128 stands for zero in the data rows.
Here are some points, one per row:
133,141,159,96,132,158,57,162,138,94,142,162,118,95,141,186,159,173,119,158,158,130,111,89,142,71,96,146,156,158,142,93,145,85,98,157,116,115,124,82,116,73,49,156,126,116,123,153,114,209,164,112,145,126,141,120,118,83,84,119,186,136,126,135
121,121,102,152,124,114,112,146,161,120,123,161,156,105,207,152,108,105,146,93,146,112,98,168,138,96,121,123,135,91,137,132,136,131,83,107,95,149,143,149,186,166,56,29,122,122,139,178,117,127,115,150,158,101,130,127,42,136,185,178,89,124,124,107
118,165,99,107,103,128,171,218,133,109,141,132,134,81,98,132,125,123,167,133,154,127,105,70,119,99,241,129,155,108,159,153,66,117,116,143,137,133,98,160,159,142,169,148,81,86,135,99,115,140,166,141,139,140,122,157,152,118,119,109,52,140,115,130
169,100,147,120,126,87,108,130,128,123,157,138,114,157,89,74,159,132,117,98,100,146,133,67,115,99,124,142,177,121,77,234,137,107,160,91,120,99,157,201,169,97,92,113,157,106,145,125,159,104,91,69,154,137,131,114,145,181,82,188,138,96,126,105
56,109,133,129,82,92,177,108,137,109,173,142,112,108,109,133,169,158,106,131,134,130,151,114,46,162,126,93,120,64,69,142,130,101,166,95,107,153,161,99,113,132,107,137,109,157,91,167,138,133,155,156,110,62,53,98,157,110,145,117,129,154,189,125
167,158,133,172,132,89,148,129,210,120,127,121,135,67,93,138,120,129,67,123,104,119,150,132,180,117,88,144,94,83,110,46,94,175,165,66,132,101,98,137,94,71,161,83,82,115,146,66,96,62,103,101,160,116,130,104,159,75,123,123,118,106,167,128
123,58,143,160,166,138,200,128,107,95,115,103,149,136,105,128,131,181,133,100,150,125,122,163,107,99,95,122,141,165,184,136,161,143,100,155,71,92,120,88,173,152,133,131,152,66,161,88,146,160,129,101,130,120,118,123,196,137,215,99,138,124,125,57
138,52,81,169,51,162,114,112,100,203,167,150,157,161,86,120,122,117,137,182,159,166,160,126,144,78,137,149,122,166,76,116,116,172,127,136,77,154,135,87,155,116,154,164,145,139,123,158,126,115,101,158,175,130,168,129,136,137,111,135,101,116,133,128
98,124,110,114,140,129,136,102,87,104,154,144,133,130,110,118,162,106,72,162,119,55,137,102,118,102,99,79,118,118,152,128,164,99,95,127,90,104,139,137,166,137,202,135,117,135,159,85,154,100,91,91,106,127,130,128,6,101,71,75,133,124,150,166
208,127,164,149,120,109,182,131,125,96,133,112,83,101,105,71,97,121,130,129,141,101,96,164,155,105,115,143,93,141,158,169,118,149,131,135,178,55,139,109,107,139,149,149,130,167,113,171,145,144,84,177,143,74,108,121,89,150,116,145,129,192,92,189
129,133,110,94,138,128,109,163,87,107,139,76,107,163,122,89,88,137,131,55,104,91,128,134,142,142,74,116,142,146,86,158,72,148,101,148,148,160,109,86,99,180,119,97,111,148,149,109,16,138,115,155,137,139,100,143,137,73,104,116,142,112,183,134
95,141,132,109,54,137,112,106,118,147,131,74,132,127,122,132,140,147,167,144,139,213,107,88,163,120,141,133,97,114,171,128,133,128,107,135,126,119,175,153,70,159,180,87,136,143,159,188,98,153,107,73,125,158,142,17,133,120,159,120,142,110,143,107
101,165,149,150,98,156,140,135,113,139,69,153,139,118,123,124,100,109,136,85,149,131,143,164,138,162,113,157,111,171,154,155,138,181,116,13,118,154,161,135,133,171,146,124,120,121,127,147,120,114,183,65,113,100,136,173,158,132,14,95,145,139,111,117
112,204,94,148,126,177,149,149,159,141,169,96,166,129,95,129,77,147,108,98,149,179,171,148,146,203,141,115,115,158,102,106,193,97,117,137,131,129,89,127,166,102,132,130,113,133,155,196,202,164,83,157,129,188,74,107,129,154,116,144,133,96,144,144
91,195,141,182,135,85,113,57,136,118,138,80,155,160,151,155,88,143,100,132,124,106,125,81,139,119,98,128,157,100,149,155,107,148,128,136,152,128,110,139,189,112,112,142,174,152,121,87,127,120,178,189,123,131,180,72,168,138,110,102,150,185,105,149
92,111,126,121,118,146,139,129,132,128,107,152,156,120,96,130,139,126,208,120,113,113,109,123,159,167,110,98,108,137,176,124,133,111,131,104,141,142,123,128,150,125,103,147,99,118,0,64,96,93,89,136,157,152,99,99,118,187,134,133,178,110,122,138
111,166,106,153,138,133,113,119,134,135,43,144,140,102,91,103,172,124,131,169,61,120,81,125,116,111,135,169,120,111,101,142,118,98,105,138,128,187,68,84,100,130,175,120,177,111,183,116,131,133,141,143,110,104,130,153,117,178,154,195,193,144,149,104
135,77,143,126,129,121,129,151,149,111,125,107,105,140,245,160,162,140,147,104,129,142,110,80,136,149,161,148,99,168,76,86,157,152,128,159,126,52,143,153,142,107,172,125,157,106,136,130,104,68,155,182,109,123,98,164,120,172,117,107,156,110,141,160
122,138,156,50,199,136,138,81,103,86,112,131,167,185,148,132,115,107,120,160,95,104,123,160,125,108,153,112,71,108,128,142,136,100,173,109,138,109,145,111,144,108,155,147,97,125,129,194,86,127,167,160,184,125,135,142,176,79,133,173,109,69,95,105
120,71,160,102,131,123,134,106,202,137,133,146,85,121,135,142,123,98,113,150,154,136,145,155,215,189,152,172,117,116,139,209,106,128,150,164,105,187,144,149,130,123,139,131,87,152,166,59,168,172,136,137,115,124,134,145,126,111,145,124,140,106,146,141
150,138,136,194,142,188,125,128,103,89,132,184,102,137,163,120,133,147,85,154,178,116,98,150,78,155,177,103,143,122,117,92,99,115,124,139,173,154,149,149,139,160,120,103,136,164,121,113,123,116,67,74,172,103,166,145,191,136,148,124,156,98,141,193
108,113,94,135,159,112,87,139,145,154,169,154,155,119,221,106,149,111,169,164,77,130,193,169,91,97,107,136,120,122,184,130,132,134,169,146,181,132,66,107,115,131,126,143,148,131,148,122,114,184,87,101,60,122,96,124,157,172,86,110,82,127,124,122
120,149,102,135,179,179,104,102,119,122,164,99,135,170,145,85,131,126,134,121,208,151,126,120,166,160,129,122,137,125,125,113,117,117,125,100,105,131,122,147,59,72,102,190,172,115,134,92,105,107,161,92,96,84,84,135,87,109,177,186,82,151,82,130
118,103,106,91,112,152,174,123,84,189,84,150,122,102,116,117,121,116,112,118,175,56,126,160,102,127,121,160,156,69,143,114,117,162,128,138,159,95,150,130,81,43,83,109,141,128,151,137,129,122,148,160,92,217,135,134,136,171,133,105,135,115,117,133
122,104,182,102,130,154,59,141,139,142,104,79,133,96,129,104,108,138,115,96,125,129,126,91,131,104,121,118,120,93,123,80,142,67,154,90,138,143,156,113,98,189,127,150,148,117,94,122,169,155,93,173,110,135,193,201,128,160,153,74,62,135,101,96
147,157,104,87,123,120,124,122,114,121,109,126,111,118,137,171,163,83,163,154,94,183,152,125,84,160,90,179,230,121,158,138,153,133,108,134,124,89,98,86,119,162,107,127,157,119,104,128,168,80,115,143,128,130,158,136,130,37,154,122,113,117,114,174
122,105,140,120,162,62,106,148,108,248,138,167,125,136,94,106,109,132,126,135,126,144,112,130,128,136,135,71,89,181,141,104,106,119,109,149,188,96,85,173,133,154,112,97,188,115,106,153,189,126,194,123,145,137,115,191,107,72,149,110,148,131,143,121
130,95,154,103,158,113,98,106,105,139,65,94,77,143,110,113,119,100,113,124,98,163,125,176,96,121,166,94,169,130,103,48,112,161,124,189,97,152,108,175,170,123,111,155,53,86,122,150,140,131,118,125,88,89,121,76,107,145,97,125,135,143,62,122
221,154,100,130,138,111,163,93,142,103,98,131,130,148,99,247,141,127,160,134,138,116,137,128,124,121,144,108,140,191,56,124,162,125,171,159,151,155,151,144,96,168,113,138,148,206,120,121,114,152,136,118,88,158,131,117,91,127,121,135,103,119,126,56
163,164,129,137,96,100,118,175,123,110,180,136,107,167,156,123,112,137,108,112,38,107,136,142,97,161,132,133,89,141,144,143,138,137,132,141,86,171,174,106,69,94,133,132,56,143,122,124,130,90,165,76,140,190,183,144,126,139,184,153,125,211,143,125
There is one direction along which these points spread out most. Take the direction at right angles to it along which they spread out most. Then take the direction at right angles to both along which they spread out most. Go by this last direction. How far along it is each point below, from 0 to 99? The average is 50, and the first point in the table lies past the average. One standard deviation of the points above along it is 16.
138,52,81,169,51,162,114,112,100,203,167,150,157,161,86,120,122,117,137,182,159,166,160,126,144,78,137,149,122,166,76,116,116,172,127,136,77,154,135,87,155,116,154,164,145,139,123,158,126,115,101,158,175,130,168,129,136,137,111,135,101,116,133,128 >> 28
122,138,156,50,199,136,138,81,103,86,112,131,167,185,148,132,115,107,120,160,95,104,123,160,125,108,153,112,71,108,128,142,136,100,173,109,138,109,145,111,144,108,155,147,97,125,129,194,86,127,167,160,184,125,135,142,176,79,133,173,109,69,95,105 >> 70
167,158,133,172,132,89,148,129,210,120,127,121,135,67,93,138,120,129,67,123,104,119,150,132,180,117,88,144,94,83,110,46,94,175,165,66,132,101,98,137,94,71,161,83,82,115,146,66,96,62,103,101,160,116,130,104,159,75,123,123,118,106,167,128 >> 47
112,204,94,148,126,177,149,149,159,141,169,96,166,129,95,129,77,147,108,98,149,179,171,148,146,203,141,115,115,158,102,106,193,97,117,137,131,129,89,127,166,102,132,130,113,133,155,196,202,164,83,157,129,188,74,107,129,154,116,144,133,96,144,144 >> 35
95,141,132,109,54,137,112,106,118,147,131,74,132,127,122,132,140,147,167,144,139,213,107,88,163,120,141,133,97,114,171,128,133,128,107,135,126,119,175,153,70,159,180,87,136,143,159,188,98,153,107,73,125,158,142,17,133,120,159,120,142,110,143,107 >> 55
56,109,133,129,82,92,177,108,137,109,173,142,112,108,109,133,169,158,106,131,134,130,151,114,46,162,126,93,120,64,69,142,130,101,166,95,107,153,161,99,113,132,107,137,109,157,91,167,138,133,155,156,110,62,53,98,157,110,145,117,129,154,189,125 >> 57
111,166,106,153,138,133,113,119,134,135,43,144,140,102,91,103,172,124,131,169,61,120,81,125,116,111,135,169,120,111,101,142,118,98,105,138,128,187,68,84,100,130,175,120,177,111,183,116,131,133,141,143,110,104,130,153,117,178,154,195,193,144,149,104 >> 59
169,100,147,120,126,87,108,130,128,123,157,138,114,157,89,74,159,132,117,98,100,146,133,67,115,99,124,142,177,121,77,234,137,107,160,91,120,99,157,201,169,97,92,113,157,106,145,125,159,104,91,69,154,137,131,114,145,181,82,188,138,96,126,105 >> 26
123,58,143,160,166,138,200,128,107,95,115,103,149,136,105,128,131,181,133,100,150,125,122,163,107,99,95,122,141,165,184,136,161,143,100,155,71,92,120,88,173,152,133,131,152,66,161,88,146,160,129,101,130,120,118,123,196,137,215,99,138,124,125,57 >> 42
163,164,129,137,96,100,118,175,123,110,180,136,107,167,156,123,112,137,108,112,38,107,136,142,97,161,132,133,89,141,144,143,138,137,132,141,86,171,174,106,69,94,133,132,56,143,122,124,130,90,165,76,140,190,183,144,126,139,184,153,125,211,143,125 >> 75
